(in the rows, 128 means zero)
One turn moves each row of this set onto another row. After a few examples, where does it send each row asked below?
gizir: [124 117 130 105 118 129  99 106 177 122 141 122 140  96 118 121  82 141
 138]
mepun: [104 104 119  81 115 125 133 123 147 146 109 126 128 137 126 134 118 166
 116]
Dano: [128 112 121 140 118 129 105 100 154 115 121 134 148 102 124 117  81 140
 136]
zad: [125 103 120 126 119 137 116 134 138 138 153 109 120 143 125 122 111 149
 154]
sivaz: [117 117 101 123 117 143  97 101 159 127 134 108 142 102 118 121  83 145
 127]
Bobod: [133 104 126 110 122 140 113 133 136 129 161 119 120 142 115 114  88 154
 137]
vumor: [125 116 143 138 138 148 123 135 118 135 157 139 146 128 129 142 111 148
 126]
Kam: [119 116 117 127 118 140 102  97 152 117 138 137 148 103  96 132  94 145
 148]
pobi: [124 113 102 132 129 149 115 135 141 132 161 107 126 134 120 125  92 156
 127]
komo: [116 105 104  88 113 133 134 119 162 138 111 125 123 135 118 125 115 167
 120]
bafis: [127 117 132 132 109 139  95 100 147 120 132 123 133 104 123 113  79 140
 142]
Ros: [110 117 128  90 103 129 126 104 128 119 113 131 151  98 111 135 118 148
 127]
fal: [ 91 110 111 138 128 142 142 112 162 108 123 128 137 101 144 134  95 155
 115]
ril: [ 93 107 128 145 139 128 134 110 159 101 133 144 132 120 125 136 100 164
 137]
ket: [ 95 117 119 100 114 126 121 115 156 120 111 110 115 137 119 128 123 171
 129]
Saz: [127 120 117 124 115 133 110 130 127 138 145 116 120 147 100 132 107 160
 141]
rapun: [136 107 117 106 121 143 120 145 138 129 144 115 124 148 122 115 106 158
 136]
pip: [114 111 136 133 125 123 144 134 108 121 144 144 140 126 122 144 111 160
 122]
papos: [122 102 131  91 110 121 122  90 131 142 134 125 151 107 119 130 122 144
 123]
gemo: [102 112 152 114 112 131 123 147 163 157 115 129 153 104 116 129  99 160
 119]
guka: [104  97 113  97 114 129 144 115 157 143 120 121 116 134 129 133 127 160
 134]
figod: [120 117 138  95 104 126 124  88 127 142 119 135 140 106 122 131 109 150
 101]
gede: [129 125 146 135 129 125 136 123 134 138 155 146 137 109 131 154  99 145
 110]
lekuz: [109 110 122 133 123 133  97  98 168 122 114 131 146 105 123 125  83 145
 143]
sumob: [104 110 155 129 120 131 127 155 158 154 124 133 150 109 117 133 100 162
 118]
Vozo: [124 109 144 139 126 131 135 114 115 134 156 132 141 118 138 141 122 141
 128]
Vuv: [109 118 152 128 121 139 111 135 170 162 130 133 156 101 103 132  97 156
 122]
Latod: [ 98  99 124 148 127 126 144 100 159 126 123 142 130 109 142 143 107 147
 138]
palug: [116 115 124 159 132 143 141 116 156 115 120 147 129 116 141 138 101 151
 127]
Puram: [119 113 148 120 130 150 144 119 120 128 154 145 134 119 131 141 114 151
 113]
tok: [116 105 118 117 132 140 115 145 147 138 144 117 121 155 123 124 104 165
 140]
tinot: [ 99 112 159 133 127 135 115 143 175 148 131 125 148 111 116 124  95 163
 121]
Tik: [132 120 139 134 135 149 139 132 122 124 150 132 137 132 135 137 122 153
 115]
pav: [ 99 112 136 148 136 140 139 116 151 118 119 151 144 107 143 147 103 149
 128]
fadok: [112 119 151 126 122 140 114 145 161 169 133 127 147 117 106 132 104 162
 119]
sulis: [126 129 137  79 107 133 123 111 146 145 130 124 138 102 120 142 115 143
 113]
vur: [120  98 117 129 114 123 103  95 160 127 134 123 141 105 119 118  90 139
 154]
femo: [122 112 129  91 108 126 100  97 137 144 117 127 157 108 114 129 103 145
 119]
git: [122 114 122 133 127 146 138 128 117 127 152 132 154 104 131 144 102 146
 106]
Dif: [101 113 155 119 120 133 112 144 173 155 123 118 142 116 115 122 102 166
 120]
gugid: [104 110 131 130 126 123 142 117 176 119 127 151 131  96 138 141  84 151
 128]
filar: [101 110 125 142 122 149 142 114 162 116 119 146 115 110 140 135  96 151
 136]
Kelu: [104 100 112  97 112 127 137 117 161 137 115 134 105 137 124 124  98 168
 122]
zopel: [111 120 127  98 111 127 139 141 163 139 117 120 106 131 138 139 109 160
 125]
vifog: [ 96 107 103 105 118 133 141 130 151 130 122 109 121 132 137 129 107 170
 106]
Pasip: [127 113 126  93 113 123 117  87 142 131 118 133 156 106 117 124 108 150
 104]
leb: [120 117 111  94 106 135 125 111 123 142 127 117 152 101 121 134 108 148
 100]
kigek: [131 126 134 129 124 127 112 142 148 136 157 113 114 139 130 129  91 153
 132]

ril moves to Kam
pav moves to lekuz
Where do these go?
gemo moves to Dif
Vozo moves to Latod
Bobod moves to Puram
komo moves to rapun
git moves to fal
gugid moves to gizir

